The rows of Z fall into 4 groups, which share some directions, and each row is roughly a mix of its group's hidden directions.
Z, 104 rows:
-17	-15	-3	-2	-9	39	37	-2	-29	56
0	28	34	11	20	-30	33	-50	-23	10
9	-13	35	40	-11	-58	-14	22	12	-10
-39	21	-42	22	16	38	-21	-15	10	28
-18	41	25	35	46	-6	26	-23	-4	-16
21	-32	-17	42	-14	20	38	37	19	13
30	29	-12	6	40	36	-12	-39	-31	-6
27	-4	-45	4	32	-14	-3	55	-9	-21
-13	36	-40	5	4	-30	7	-38	32	-31
9	-61	-2	-15	-29	16	-9	32	13	34
-28	-5	6	26	35	-47	-14	-34	0	-34
-3	-19	-60	-31	-31	31	-8	11	19	11
-11	18	-4	-11	36	40	12	-33	-46	-26
-27	-23	-29	-40	-38	-39	-13	14	-19	-8
-17	-45	10	-38	-19	48	3	16	-24	10
18	16	15	-23	60	-2	32	-25	-22	-21
-29	31	-20	45	29	10	-29	-35	-16	2
19	3	-6	-35	36	29	-32	35	27	-28
7	-17	12	0	-11	-61	-7	-33	6	-45
-22	-30	18	19	34	-52	-26	-23	20	-4
-23	44	41	-26	33	17	-14	-19	4	-28
34	-13	-28	1	-27	-14	-24	33	31	43
24	-9	-14	37	12	-6	16	32	61	-10
16	-19	-21	17	24	43	-3	28	16	51
-30	-27	23	46	15	-26	4	-14	-19	42
-19	-36	-9	16	-62	-21	32	8	-4	-10
-30	-12	-33	-2	19	55	23	-18	-13	-29
-40	44	21	-15	16	39	29	0	-3	26
24	10	18	38	-15	13	-33	20	-7	56
-2	1	16	-48	-24	-37	-8	7	50	-19
-38	8	-15	-11	-7	60	-26	-3	-22	-29
19	-29	15	-24	9	21	-24	-4	7	66
-2	19	20	-40	-17	-26	7	-9	-45	-45
45	25	16	-22	54	-2	-19	3	27	-10
-29	25	-21	-52	-20	15	2	-30	-15	-33
5	-52	15	-37	8	-4	-12	3	29	46
-11	-11	-11	29	-35	-35	29	3	-27	-47
55	-14	31	-39	3	-24	-27	3	13	-18
15	34	-17	-10	15	-10	-38	-10	24	-58
-41	-24	14	-2	-48	-33	13	30	25	5
17	-30	24	8	-24	-10	-13	39	24	53
35	-29	-1	18	-18	-32	-19	31	31	38
-19	62	13	5	22	-19	13	-34	-8	-29
-15	16	-32	3	31	24	-54	-21	29	15
30	-67	-7	38	4	-14	-10	14	10	-6
31	-31	-13	-31	44	-12	36	28	1	-17
8	7	-11	-54	-3	-44	-12	29	-3	-38
65	26	20	-7	-26	3	-24	26	-3	-15
-63	-17	-36	-8	13	7	35	-14	14	-4
-20	17	-3	63	16	-19	-43	-6	11	13
-36	-14	-23	30	-60	18	-11	-5	-17	16
-30	12	32	-32	-33	-23	-6	-46	-19	-18
10	1	48	-11	-10	-51	-13	-21	-24	-33
9	-10	-14	41	-54	-16	-19	0	13	41
-8	15	-17	-15	47	21	-43	-13	-32	32
5	-45	-27	-18	-21	48	-8	31	-1	26
30	24	39	-47	26	34	-9	0	9	18
21	2	-34	1	35	45	5	-23	-44	-14
13	11	14	-79	-2	-7	-15	18	-9	-5
42	1	-31	44	-6	5	-4	-33	-25	34
12	53	22	13	30	7	-7	-7	-49	-20
-11	2	-41	33	42	12	-25	-4	-43	15
-40	14	-27	7	23	31	25	-39	-36	0
31	-28	35	-32	-11	-39	25	11	-5	-32
-41	-9	-15	-25	3	51	-1	12	-25	-38
-11	10	-33	-39	36	-12	-51	7	-20	12
5	-44	-35	2	2	58	-2	26	-8	13
12	46	21	-15	37	27	-43	-13	16	-15
18	28	3	-23	59	21	-36	0	16	20
-31	33	-22	58	15	-4	-34	-10	9	-6
-9	36	-15	31	25	-38	16	-34	29	-28
-47	33	0	-3	23	11	34	-38	2	-29
18	-22	-19	56	-1	9	28	29	39	4
-28	-17	-42	-20	-23	-46	-16	15	-28	-19
10	-23	-24	46	-24	-11	41	31	-14	-26
11	-6	-32	16	16	26	26	-35	-57	1
22	-15	-2	-45	-3	6	-7	42	49	24
40	7	12	-25	64	-13	25	-8	-2	-13
31	-51	-28	10	0	19	-22	6	-33	-33
17	-31	-60	8	-10	30	-11	25	23	19
16	-30	-3	-7	-18	-35	-2	48	47	13
-25	2	-17	-20	8	4	-28	-17	-69	15
27	-37	-52	5	-25	-18	-19	10	35	3
19	-62	32	-3	-11	14	-15	26	-31	9
-36	-23	25	-47	-19	42	15	3	-20	10
-51	9	-22	22	29	-16	14	-34	-9	-36
10	-10	-27	32	29	43	2	15	-39	35
-7	-15	8	-37	-13	16	-11	-20	-52	-47
-5	54	0	-36	-23	-39	-12	-27	0	-21
37	-17	10	-63	-21	16	27	17	0	-6
-37	-17	-30	-26	42	13	-18	-37	23	7
-11	21	32	-40	29	6	-25	24	37	-30
10	41	34	13	28	-17	14	-52	-17	9
-34	-47	-16	-20	-24	9	23	-1	45	17
14	-17	-18	41	-49	-26	-3	0	8	42
19	14	9	-7	-27	32	47	8	-52	7
-35	-20	-25	41	0	8	-20	-24	28	42
65	24	18	-14	-24	12	-28	25	-1	-4
23	37	3	-36	50	-4	-26	9	-23	-22
-9	15	-6	-12	4	-12	40	-16	-27	-65
1	50	17	22	7	20	-28	-51	-16	9
20	12	-3	42	32	35	19	1	-51	-3
38	30	14	-8	-18	-6	20	3	-35	-54
17	33	18	-44	13	-35	-10	6	5	-49

In each list below, one row fits none of the groups, and each other row fits one group, some only roughly. Which row is it?
    Q_249: -47	25	-48	4	21	25	5	-28	0	-21
    Q_617: -4	14	6	-61	27	-8	-48	1	8	20
    Q_662: 2	30	1	-10	35	51	-22	-29	-31	-18
    Q_856: 32	43	33	-4	45	-5	1	-38	-4	-3
    Q_659: -40	13	-27	13	31	45	31	-23	3	-20
    Q_373: 10	-5	-25	-34	-44	6	-24	32	23	38
    Q_194: -46	-10	-10	27	30	12	5	-39	-24	36
    Q_127: -28	-4	5	52	25	-50	-16	-4	19	-18
    Q_893: -2	23	-15	-21	3	11	-18	-26	-44	-57
    Q_967: 37	-11	38	6	10	5	-38	-5	-24	48
    Q_136: -27	-22	-42	-20	-6	-34	-35	17	30	21
    Q_102: -20	10	-46	-25	-15	26	2	27	51	-5
    Q_677: 24	-18	-20	-17	16	3	0	70	19	-20
 -> Q_677
    Q_269: 10	28	-3	19	5	2	2	34	32	64
    Q_885: 52	-32	1	39	11	-4	-28	32	-16	10
    Q_497: -26	2	3	3	11	16	-35	-45	34	46
    Q_667: 35	-21	-6	-29	24	-14	-5	49	41	-9
    Q_95: -21	-16	-44	15	-3	6	19	-1	61	22
    Q_936: -16	-10	38	-20	-2	-51	20	26	41	1
    Q_914: -21	-10	1	29	6	21	-18	6	0	73
    Q_744: 47	44	1	40	0	-34	-9	18	-8	-13
    Q_689: 27	-31	4	-10	4	-52	26	33	31	14
    Q_993: 29	-4	38	-21	-15	12	-26	30	-50	17
    Q_728: 45	3	-25	-10	-31	-43	-44	6	5	-2
    Q_781: -16	12	0	9	40	-10	-1	-56	-37	-30
    Q_290: -18	-32	51	4	0	15	15	19	8	52
    Q_367: -35	35	-45	13	8	6	-3	-5	23	-47
    Q_152: -48	-26	-9	19	-41	-21	-9	-32	29	11
 -> Q_744
    Q_984: -15	-6	14	-12	4	64	4	30	-13	42
    Q_175: 1	31	33	27	-28	-42	-7	-26	20	31
    Q_97: 10	17	12	15	-28	-19	26	-42	-56	7
    Q_149: 14	6	5	-17	11	-15	-10	23	77	-1
    Q_804: 9	-42	-7	45	17	0	13	24	39	34
    Q_245: -31	-28	12	-3	-5	-28	62	-6	-23	-20
    Q_348: -59	31	40	-10	-11	7	3	-27	-12	-19
    Q_713: -40	-7	-2	16	-1	-40	44	2	-1	-45
    Q_612: 62	-21	-36	-3	33	8	0	26	5	-4
    Q_439: 29	-17	-53	29	-18	31	-23	-1	-22	20
    Q_676: 16	-13	-38	46	16	0	4	32	46	9
    Q_699: 9	3	4	18	27	-17	-68	-12	33	10
    Q_703: 8	15	-26	31	44	26	-8	-2	-54	5
 -> Q_97
    Q_928: -30	-19	22	-1	-13	-44	60	-2	-4	4
    Q_193: -11	32	65	-15	-15	-1	-20	3	32	16
    Q_210: -1	9	-18	56	52	30	16	1	-2	-5
    Q_949: 47	5	5	-9	-8	24	-54	10	12	36
    Q_682: -56	24	33	11	-28	-3	9	-35	-20	-1
    Q_443: -1	-36	-48	-11	-1	-12	-7	53	16	22
    Q_458: -15	-5	-39	28	0	-54	-5	16	9	-40
    Q_421: -3	19	12	-30	11	20	-10	-14	-72	11
    Q_480: -11	0	44	-22	-1	-53	19	19	38	-2
    Q_381: -23	11	24	-16	9	64	12	16	-29	26
 -> Q_193
    Q_816: -6	-54	-32	37	14	31	20	3	25	-2
    Q_813: -66	-9	8	-1	-49	-1	11	-3	-20	-6
    Q_81: -27	16	24	-60	-29	23	-1	7	-31	6
    Q_366: 4	40	39	27	38	20	11	18	-13	34
    Q_809: 5	30	-30	-45	-31	-7	-26	-20	-22	-32
    Q_316: -25	-7	-2	28	-13	-49	30	17	16	-45
    Q_998: -19	3	25	-13	-20	38	-1	-37	-36	42
    Q_934: -1	10	-27	61	43	-9	-14	-6	24	-12
    Q_313: -42	39	-6	-38	-15	-10	16	-35	23	-20
    Q_213: -18	-16	-23	-34	9	46	3	-4	15	53
    Q_58: 5	13	27	-19	12	50	-12	-28	-9	51
    Q_859: 4	-9	-2	-8	-36	-17	1	38	-26	-60
    Q_909: -7	-48	11	-45	-1	-31	26	17	31	-10
 -> Q_859
    Q_459: 30	40	45	-30	22	-3	2	-3	33	-23
    Q_731: 30	16	27	1	13	9	-24	7	-66	-18
    Q_932: -43	27	-33	1	-17	25	44	2	-12	-28
    Q_961: 43	1	25	33	14	-44	-25	-2	-26	-25
    Q_255: 42	10	4	-27	-33	-7	-41	34	-23	19
    Q_412: 32	-18	-6	44	6	-54	-2	4	35	3
    Q_815: 48	9	-20	26	8	19	-28	41	-16	31
    Q_939: -5	0	-43	-35	-43	-19	-10	-4	44	12
    Q_911: -31	1	-15	10	40	25	-12	-47	-21	36
    Q_872: -21	57	12	-40	10	-7	-15	-35	12	18
    Q_37: 25	-37	-57	22	-21	25	-3	11	-19	15
    Q_855: -46	33	43	-14	13	3	31	-28	-5	-15
    Q_156: 33	-13	3	68	27	-27	-9	0	2	-12
 -> Q_872
    Q_435: 33	-5	0	-48	-32	5	30	38	7	-24
    Q_390: 2	27	23	-4	41	39	-30	-35	12	28
    Q_770: -12	10	3	30	45	-20	-43	-45	-8	-7
    Q_764: -9	50	-22	-39	0	11	21	-22	2	-43
    Q_956: -33	-45	-29	5	12	31	30	-21	24	-22
    Q_168: -58	31	40	-16	-1	11	-2	-20	-9	-25
    Q_404: 30	1	55	5	-3	-52	-21	5	-18	-8
    Q_528: -36	7	-30	29	38	31	29	-18	28	-7
    Q_55: -56	10	-21	49	9	-29	5	-5	9	-19
    Q_66: -5	9	10	32	46	51	16	7	-36	-6
    Q_540: 34	-10	46	35	11	-25	-17	17	-39	-1
    Q_797: 33	16	-7	-18	-7	33	-40	23	36	36
    Q_283: -27	-33	-15	-28	-13	-16	25	30	51	-11
    Q_90: -25	-7	4	-2	-5	-15	65	-9	-37	-31
 -> Q_764
    Q_39: 18	30	51	-23	6	43	2	-29	-16	13
    Q_139: -52	24	14	-6	16	15	-4	15	23	-53
    Q_601: -6	27	48	13	1	-47	24	-32	6	20
    Q_853: -6	-44	-43	9	15	50	6	2	-15	-25
    Q_519: 39	34	-15	-9	10	32	-58	-9	2	7
    Q_7: 19	32	-5	31	66	10	-11	-4	-12	-18
    Q_578: 32	-45	-53	2	8	11	26	19	-22	1
    Q_724: 2	19	6	20	16	-4	34	-57	-45	8
    Q_368: 1	18	-23	-26	10	31	32	-30	-40	-37
    Q_212: 12	46	-43	-2	13	48	-13	13	-22	11
 -> Q_139
    Q_694: 51	10	-3	-58	26	-2	-10	13	9	-20
    Q_320: -5	-24	13	19	22	15	-18	-14	-5	72
    Q_871: 9	1	-8	-24	-23	-23	2	27	45	-55
    Q_915: -47	2	17	14	-31	-12	-5	-59	-10	8
    Q_84: 7	19	-14	53	56	13	-10	-14	-19	-9
    Q_153: -16	2	46	-20	2	-50	15	22	38	-2
    Q_772: -51	0	28	17	-49	-29	18	-12	4	12
    Q_562: 19	-18	-1	-40	-43	-43	-22	-14	-4	-28
    Q_338: -1	-50	-45	-14	-10	21	11	44	-8	-14
    Q_115: -47	-2	-6	18	10	-11	56	-12	-28	-26
    Q_492: 18	-23	-9	-54	-20	1	10	53	-20	7
    Q_732: 2	17	0	-14	28	-31	-22	3	66	-18
    Q_775: 10	23	2	-24	-19	-48	-14	-33	-10	-48
 -> Q_694
    Q_214: -12	32	-46	-13	24	49	-15	-29	-3	-4
    Q_613: 15	-7	21	-52	-33	15	27	27	-36	1
    Q_737: 26	-26	-21	-12	-10	-8	-30	50	46	-2
    Q_354: -14	-67	-9	-3	-11	33	15	20	22	22
    Q_121: 23	49	42	3	23	-2	-13	16	-42	11
    Q_420: 36	-23	33	-3	-1	-18	-51	1	14	38
    Q_357: -13	38	-20	18	15	-16	-17	-18	4	-64
    Q_508: 7	41	29	21	44	9	-18	-43	2	-16
    Q_899: -61	-25	-21	-19	-11	25	33	2	-19	13
    Q_476: -4	-62	-28	-20	-12	44	0	4	-3	-18
    Q_235: 33	26	-35	-1	-12	-45	-31	-19	4	-33
    Q_690: -14	-2	11	6	-14	-31	57	2	-22	-48
 -> Q_899
    Q_571: -40	-30	-2	30	18	-15	-23	-9	18	51
    Q_414: -19	-40	-4	0	10	68	19	12	-16	9
    Q_771: -33	-27	16	-39	6	-25	40	27	5	-30
    Q_335: -3	-8	-45	62	25	-5	5	14	-26	-9
    Q_279: -27	9	42	-36	24	-26	39	-6	-1	-29
    Q_929: 44	11	3	-54	8	2	2	-15	-8	-47
    Q_515: -11	-8	-28	-54	-29	-32	-22	-7	-12	-32
    Q_133: -4	54	-32	17	-20	30	-8	8	-1	-42
    Q_403: 33	-7	7	-54	-3	26	10	46	-20	14
    Q_33: 8	15	-16	-49	-49	0	-24	18	-4	35
 -> Q_515
    Q_547: -9	-37	-11	-10	-3	-42	60	20	-6	1
    Q_766: 2	-19	12	-37	15	-7	45	-32	-40	-26
    Q_802: 3	-27	-25	-9	-15	25	9	28	-56	35
    Q_644: -20	-13	25	-24	-59	-5	30	-12	-34	-10
    Q_635: 47	30	-23	16	13	28	-46	-16	0	16
    Q_341: 11	0	7	10	25	29	-40	-29	-20	55
    Q_725: -5	18	-27	-19	-5	-13	2	11	35	-68
    Q_353: -2	13	-11	30	-40	-15	-2	53	38	-14
    Q_767: 46	-18	-57	14	4	33	-11	13	-16	4
    Q_882: 30	10	-19	-45	4	38	-34	2	38	10
    Q_631: 40	27	19	29	5	-58	-21	0	-6	-13
    Q_611: -5	-15	-48	28	41	20	-24	14	7	35
    Q_841: 51	-15	-15	9	-54	-30	9	4	20	1
    Q_94: 37	-1	19	-19	-24	10	-34	35	-47	10
 -> Q_841
    Q_344: -9	-11	-24	-26	0	-21	-10	18	62	-38
    Q_122: -50	-15	-15	26	-10	-34	24	21	35	-19
    Q_73: -31	15	52	-32	23	-27	25	2	13	-24
    Q_709: 33	56	21	-21	17	-21	-31	14	-7	-22
    Q_838: 61	-34	-41	11	10	-4	6	20	-1	16
    Q_509: 57	23	18	-21	-32	-1	0	29	-2	-33
    Q_334: -39	20	19	32	-27	-6	14	-48	-28	13
    Q_183: -25	-18	-40	55	20	-13	-26	-8	18	19
    Q_518: -2	48	-2	2	-2	-6	-2	14	38	59
    Q_337: -32	-7	-9	-55	-21	50	14	-5	-13	-4
    Q_85: 33	-20	-56	27	-15	32	-20	-5	-17	14
    Q_891: 13	15	38	-28	-17	18	26	-12	-55	-21
 -> Q_709
    Q_72: -10	-28	18	-27	-33	26	-1	-7	12	60
    Q_719: -34	10	-29	17	12	-24	-22	8	45	-42
    Q_323: -1	6	41	-39	-5	41	-6	-23	9	44
    Q_220: 18	40	49	10	11	-2	17	-32	0	-40
    Q_947: 35	10	3	-16	25	-13	-59	-21	23	-26
    Q_292: -29	-20	-37	-10	-23	-54	-19	2	29	-14
    Q_352: 62	-6	-7	2	49	-21	19	-9	-12	10
    Q_469: -30	-18	50	-47	-29	-15	16	-17	2	-2
    Q_331: -18	-43	-1	-39	-39	-22	37	-12	-17	-8
    Q_160: 36	-34	43	-23	5	-29	-27	-1	4	32
    Q_277: -7	32	-4	29	31	-36	-16	-24	-2	-50
    Q_253: -21	13	-28	48	30	-28	-13	-16	-16	-38
    Q_786: -4	-39	-35	-26	18	31	18	31	-25	-30
 -> Q_331
    Q_527: 4	0	8	-20	23	-28	13	-33	-25	-62
    Q_503: -37	1	-15	21	39	52	33	-3	9	8
    Q_488: -11	-24	28	7	3	-57	31	-11	-15	-39
    Q_494: 3	26	32	-6	32	16	-20	-22	54	26
    Q_12: -13	-15	-33	-1	-18	-43	-31	13	41	32
    Q_34: 18	35	40	-28	-15	-26	-24	-4	-44	-12
    Q_553: -6	16	39	-36	40	-32	34	3	12	-22
    Q_543: -8	19	-17	-21	-5	37	49	-17	-42	-21
    Q_159: 1	51	51	11	23	4	4	16	-21	31
    Q_614: -36	-35	-30	-35	8	22	15	-10	27	35
    Q_536: 7	1	12	19	27	51	-10	-14	27	51
    Q_876: 2	7	-8	-27	-15	-40	6	19	-31	-59
    Q_606: 27	0	-31	-19	-15	46	-23	35	-21	31
 -> Q_12
    Q_96: 16	26	-12	1	47	-29	-23	15	40	-31
    Q_322: 6	31	-6	36	62	-2	-25	-18	-8	-17
    Q_905: 29	19	59	-22	-6	34	26	-11	-20	-3
    Q_548: 47	-10	11	23	-12	-58	-29	9	9	6
    Q_46: 40	28	50	-39	11	16	17	7	5	-20
    Q_622: 17	-27	-43	51	30	30	3	7	9	-11
    Q_392: 21	-9	39	-27	10	6	-31	37	7	46
    Q_795: 1	-22	-37	-4	-32	-37	24	38	-15	-32
    Q_863: 5	-9	43	-41	-36	21	16	-2	31	31
    Q_889: -2	-24	-44	51	15	-6	0	28	36	8
    Q_844: -30	-6	-20	-8	7	50	17	-19	-49	-22
    Q_105: -3	-17	-24	-41	8	-4	-24	16	63	-8
 -> Q_392
    Q_145: -45	-15	-10	19	7	-44	37	0	7	-37
    Q_982: -16	34	20	-33	4	52	1	2	-42	8
    Q_981: -20	-5	42	-32	9	-42	21	26	34	-14
    Q_992: 17	19	9	32	-21	-34	-18	39	28	-40
    Q_590: 25	25	28	21	13	4	26	-5	-47	-44
    Q_130: 47	20	-13	10	-11	-24	-39	38	-1	31
    Q_87: 3	-55	28	-29	-3	-5	33	-5	-21	34
    Q_839: 30	21	1	-15	8	46	-42	-22	-21	34
    Q_10: 32	-35	36	39	14	-37	-5	8	-14	-22
    Q_329: 39	-3	-13	-11	-14	20	-37	44	-26	33
    Q_53: -16	4	34	-49	-17	19	-15	-29	18	41
    Q_935: -16	-12	26	-39	30	-25	48	10	-8	-29
    Q_559: 16	-19	-52	31	-27	36	-21	-1	-21	19
    Q_843: -37	-6	-31	-18	33	31	9	-45	-21	12
    Q_45: -58	11	-40	-1	37	5	-15	-2	-26	-13
 -> Q_45
    Q_660: 47	-1	3	-36	15	6	13	54	24	-9
    Q_389: 38	-22	9	-26	-44	-33	-38	14	-3	12
    Q_310: -6	0	11	52	15	-35	15	-39	-23	30
    Q_698: -31	5	-19	59	17	-12	-18	-36	26	3
    Q_456: 39	-6	-29	28	-7	-54	-17	-8	31	-5
    Q_833: 4	-20	-24	-38	-11	-28	-16	42	46	2
    Q_217: -14	-20	-19	47	28	14	28	7	45	23
    Q_205: 2	-3	39	-43	-24	39	14	-12	-3	41
    Q_870: 5	3	10	15	-32	-30	38	47	10	-37
    Q_894: 10	12	28	37	17	-12	-3	-33	-59	3
    Q_608: 51	-35	-40	9	-6	-8	-11	35	16	19
    Q_846: 5	28	59	-12	0	9	5	-41	36	-6
    Q_735: 25	64	16	29	26	-19	-12	11	-11	14
    Q_994: 23	-7	-48	54	31	-1	0	-1	25	-10
    Q_638: -25	0	-19	-17	-4	-22	38	2	15	-63
 -> Q_310
    Q_678: 5	-20	-2	-55	-9	28	-15	23	11	49
    Q_768: 52	-4	18	-36	-2	17	23	45	17	-8
    Q_209: -51	2	-34	35	24	9	-20	-5	28	27
    Q_468: -26	6	-6	28	34	15	-19	-45	-37	29
    Q_236: 42	-14	-47	-7	18	38	-27	26	6	-4
    Q_52: -4	29	-26	-15	-16	-6	13	22	26	-64
    Q_432: -25	-22	-27	-25	-15	-14	-28	7	51	34
    Q_272: 8	23	-37	-28	-24	-41	-20	-32	13	-31
    Q_538: -28	-15	-13	15	7	26	33	14	-56	-30
    Q_561: -17	-46	-51	6	-4	19	18	-4	42	0
    Q_918: -56	2	-32	6	4	-5	46	-9	-3	-32
 -> Q_538
